(in the rows, 128 means zero)
First come named turns, each shown by rows before and after it. For each pair of rows after them, which turns, in which order, take the first row to the second? The first pair is done for you.
turn R:
[114 141 138 123 132 105 107 132 155 152 159 119  79 134 140 105 140 135
  82 164 135  88 150  96 118 146 140 109 103  99 127 179 132  93 109 125
 104  98 118 141 133] => [117 144 139 121 132 104 107 127 161 150 155 128  84 132 140 109 143 135
  84 165 133  84 147  92 118 147 139 112 106 106 127 179 136  89 110 125
 102  94 117 142 135]
[ 67 166 129 162 139 189 144 124 135  98 131  80 104 111 149 142  78 143
 177 125 124 112 168 109 154 140 149  99 119 123  97 130 100 190 168 138
 170 128 159 141 114] => [ 77 184 139 151 137 186 143 102 168  97 105 129 135 104 145 165  91 154
 187 127 110  86 157  90 147 145 131 116 134 158  94 125 119 163 176 132
 156 103 158 148 129]
[124 128 126 119 128  92 118 125  93 165 163  76  97 148 131  95 132 150
  76 144 131 162 131 161  90 102 177  92 113  89 145 135 125 132 124 138
 108 106 134 142 148] => [122 152 138 124 107 117 117 126 119 167 144  78 102 132 151 108 131 164
  88 131 119 145 143 156  81 123 160  81 113  85 138 139 116 133 156 142
  80  89 139 158 149]
[134 115 118 127 108 134  88 164 187 123 100 146 177  94 144 109 185 133
 105  78 159 137 158 100 149 114 111 131 114 116 110 159 136 124 150  94
 127 141 119  48 130] => [136 107 116 123 116 123  88 157 182 122 104 151 181 100 136 108 188 128
 102  83 163 140 152  98 153 107 116 137 116 122 113 158 143 120 138  91
 135 143 117  43 131]
turn Q:
[116 107 143 129 132 112 150 122 109 122 135 115 119 167 142 134 122 132
 123 129 124 121 135 129 157 133 126 132  94 127 122 116 124 121 112 141
 134 142 139 148 125] => [111 121 150 132 129 126 153 117 122 115 127 120 124 156 144 146 116 139
 137 125 119 107 140 124 160 139 121 133 101 138 113 112 123 121 126 142
 137 133 144 149 125]
[144 144 136 155 118 161 124 173 116 130 114 107 107  97 128 132 159 143
 124 110 141 106 135 121 129 138 150 118 125 115 148 131 135 182 158  80
 108 132 126 125 164] => [144 140 133 152 122 157 125 174 108 130 120 100 107  97 126 124 162 137
 119 111 146 116 133 124 132 131 155 119 129 112 151 132 136 187 153  79
 110 138 122 121 159]
[106 166 119 147 135 123 143 126  73 117 113  98  83 120 139 102 104 139
 197 129 139 109 152 138 133 140 139 130 116 110 175 155  93 144 125 131
 138 126 165  95 116] => [110 160 115 147 135 115 139 130  68 122 116  99  78 128 138  99 107 138
 191 132 141 112 149 138 130 141 140 127 108 103 180 157  92 141 117 131
 135 127 165  97 117]
[138 146 117 169  92 158 138 144 161  99 114  76 134 121 126 117 113 136
 131  99 106 128 146 145 133 112 114 117 147 123 103 119 109 165 148 132
 139  94 113 119 148] => [147 120 104 161 100 133 135 151 135 108 129  59 126 135 119  95 121 122
 106 104 118 157 138 156 133  95 128 119 141 105 118 125 112 169 124 131
 138 115 102 114 140]
turn A:
[156 121 171  98 116 106  99 121 126 128 106 155 139 146 145 123 133 148
 142 114  91 103 130  99 130 141  80  99 120  80 159 147  89  89 160 110
 112  97 131 110 159] => [151 126 172  99 117 111 102 119 128 124 107 155 140 145 145 128 129 150
 148 114  90  98 130  97 132 143  80  99 122  83 154 144  89  87 163 110
 118  94 133 108 160]
[118  77  99 137 147 123 145 182 155 133 113 135  99 136 103 154 172 149
  81 117 126 161 122 115 122 116 103 104  87 123 144 123 135 101  92  99
 157 174 146  47 150] => [ 90 115 117 143 157 159 161 163 171 112 119 143  97 125 105 181 150 163
 121 121 122 129 131 103 139 128 102 105 103 157 116 103 130 101 119 109
 194 147 165  51 157]
[139  94 121 173 109  98 121 160 101 128 160 115 138 110 103  95 140 114
 128 125 172 168 137 154 121 125 122 122 122 127 118 109 153 122 111 113
 135 186 104  62 117] => [116 126 135 186 114 132 134 149 119 106 162 124 138  97 103 121 115 127
 169 129 166 133 145 143 138 137 119 124 136 156  90  88 147 119 136 118
 172 162 121  57 128]
[132 110 109 123 182  90 126  99 151 129 113 208 132 166 115 138 119 125
 144 152 112 112 126 105 165 106 143 127 122 157 123 122 168  84 107 123
 145 107 140 142 134] => [135 109 110 114 186  81 125  95 146 136 116 205 131 171 117 130 126 122
 132 153 113 123 124 107 163 102 145 124 122 150 130 127 169  84 102 124
 135 111 137 152 130]
turn V:
[131 134 124 106 143 136 127 101 125 107 142 113 179  89 117 116 132 114
 150 123 155 150 121 143 172  95 148 154 173 161 128 114 161 129 127 104
 138 159 109  91 105] => [125 133 122 113 144 140 129 106 122 103 146 108 171  91 117 118 125 115
 156 124 157 147 123 144 174  96 151 150 170 161 123 112 155 131 125 105
 151 161 113  87 106]
[113 123 125  91 145 115 132 130 131 136 148 106 123 146 136 128 159 124
  90 122 121 157 140 145  99 135 116 115 132 118 146 131 115 127 128 157
  89 127 131 152 115] => [ 96 118 121 110 153 129 138 144 115 127 166  88  98 156 129 132 133 125
 107 128 129 146 144 147 114 139 126 106 120 115 129 120 100 135 123 162
 133 129 144 139 121]
[ 85 128 156 143 149 148 132 132 149 108 128 109 126 130 145 144  93 125
 114 128 129 100 133 143 136 112 140 104 136 107 130 111 120 142 144 123
 158 141 136 114 128] => [107 134 159 129 131 140 124 128 170 118 101 123 155 113 156 137 120 124
  96 114 120 109 132 142 121 110 123 112 147 106 148 125 133 138 155 114
 103 141 121 125 121]
[149 135 135 159 115 135 120 140 139 132  97 168  94 158 145 163 142 157
 139 121 111  81 127 124 106 175 102  88  84 133 123 134 121 114 116 129
 141 131 134 130 159] => [157 138 142 144 118 125 119 127 144 138  94 179 104 159 145 159 156 156
 128 123 108  86 121 121 101 171  98  93  87 138 132 138 130 108 115 128
 124 129 128 141 158]
turn Y:
[155  91 121 158 112 128 123 137 141 105 110 139 129 130 120 130  98 146
 168 125 129 119 134 130 146 143 133 137 126 149 106 107 143 104 124 117
 159  99 131  99 148] => [162  92 117 157  98 132 121 143 147 105 102 125 146 107 126 118 106 143
 162 113 130 134 139 138 148 134 129 143 140 145 113 116 148 115 133 111
 137 113 119  89 136]
[137 178 122 116 160 147 126  95 136 140 123 102 135  97 141 126 113 122
  82 145  99 132 129 107 143 100 131 119 101 112 163 110 138 117 136 105
 135  89 155 137 124] => [135 174 122 121 162 144 126  99 135 140 122 109 125 107 139 133 106 126
  87 149  97 120 129 102 141 108 130 116  90 113 157 106 135 109 132 107
 144  84 162 138 133]
[181 125 114 102 121  89 127 116 162 158  99 155 124 179 137 130 168 153
 114 135 100 132  90 120 112 146  98 122 107 106 141 125 148 114 115 121
  82 124 114 153 107] => [181 125 115 100 119  91 126 115 162 158  99 153 127 175 138 128 169 152
 114 133 101 135  91 120 111 144  99 123 110 106 142 127 147 116 115 120
  80 126 112 153 106]
Now pairs of rows:
(two turns a pair)
[122 146 153  83 176 111 111 125 153 124  94 196 201 136 130 137 151 123
 148 195 125 115 109 116 160 114  88 160 132 173 135 104 144  93  67 140
 122 115 105  99 149] => [110 131 126 154 140 148 111 193 147 104  89 140 177 105 135 136 100 127
 192 174 135  99 134 140 178 126  94 147 119 147 105 100 114 123  80 131
 166 141 123  41 149] => V Y
[139 135 135 127 110 128 117 136 128 148 124 104 125 134 151 124 146 128
 107 116 121 131 133 138 105 138 117 110 117 105 135 145 115 135 139 138
  94 124 129 149 126] => [123 150 151 102 143 127 128  98 124 140 147 121 124 150 140 135 145 127
 112 137 123 126 125 125 116 132 126 116 125 132 130 130 122 128 135 149
 122 104 133 166 129] => Q V
[141 115 127 181 101 121 147 154 137 115 142 110 119 146 105 115 130 124
 169  96 143 143 165 169 133  73 124 158 123 119 130  97 147 150 114 106
 148 160 114 112 120] => [118 157 154 172 105 156 159 128 153 108 149 107 114 138 122 128 125 136
 182  96 137 130 179 161 136  87 117 147 131 129 119  91 135 158 149 122
 144 135 122 143 115] => R A
[179 108 115 158 161 157 126 178 139 122 122  87 108 115  84 114 140  68
 117 135 109 141 177 128 106 122 141 123 155  94 118 104 133 114 157  76
 111 169 134  77  90] => [160 142 134 157 166 184 137 156 162 105 117 108 117 103  87 142 128  82
 149 139 100 110 181 114 116 131 135 127 171 127  97  88 133 107 182  82
 133 142 144  84  99] => A R
[ 81 121  79 164 132 126 141 136 130 102 154  72 150  98 132 119  94 142
 139  97 121 159 159 168 165 125 141 120 150 138 122 141 107 163 130 120
 166 140 101  81 113] => [100  94  70 159 125  96 126 151 118 127 152  70 132 124 136 102 110 137
 104  95 120 177 154 173 142 130 141 107 122 100 143 157 102 158 110 120
 134 150  96  97 115] => R Q
[116 106 111 109 146  85 168 124  91 109 148 133 147 115  72 128 136 114
 135 164 170 108  86 160 143  91 162 178 147 172 116 112 142 109  83 132
 166 124 137  93 124] => [119 119 104 130 106 113 165 155 107 103 128  89 166  62  92 110 132 113
 144 131 171 121 112 181 147  89 152 178 166 154 117 128 132 142 118 122
 133 147 126  72 101] => V Y
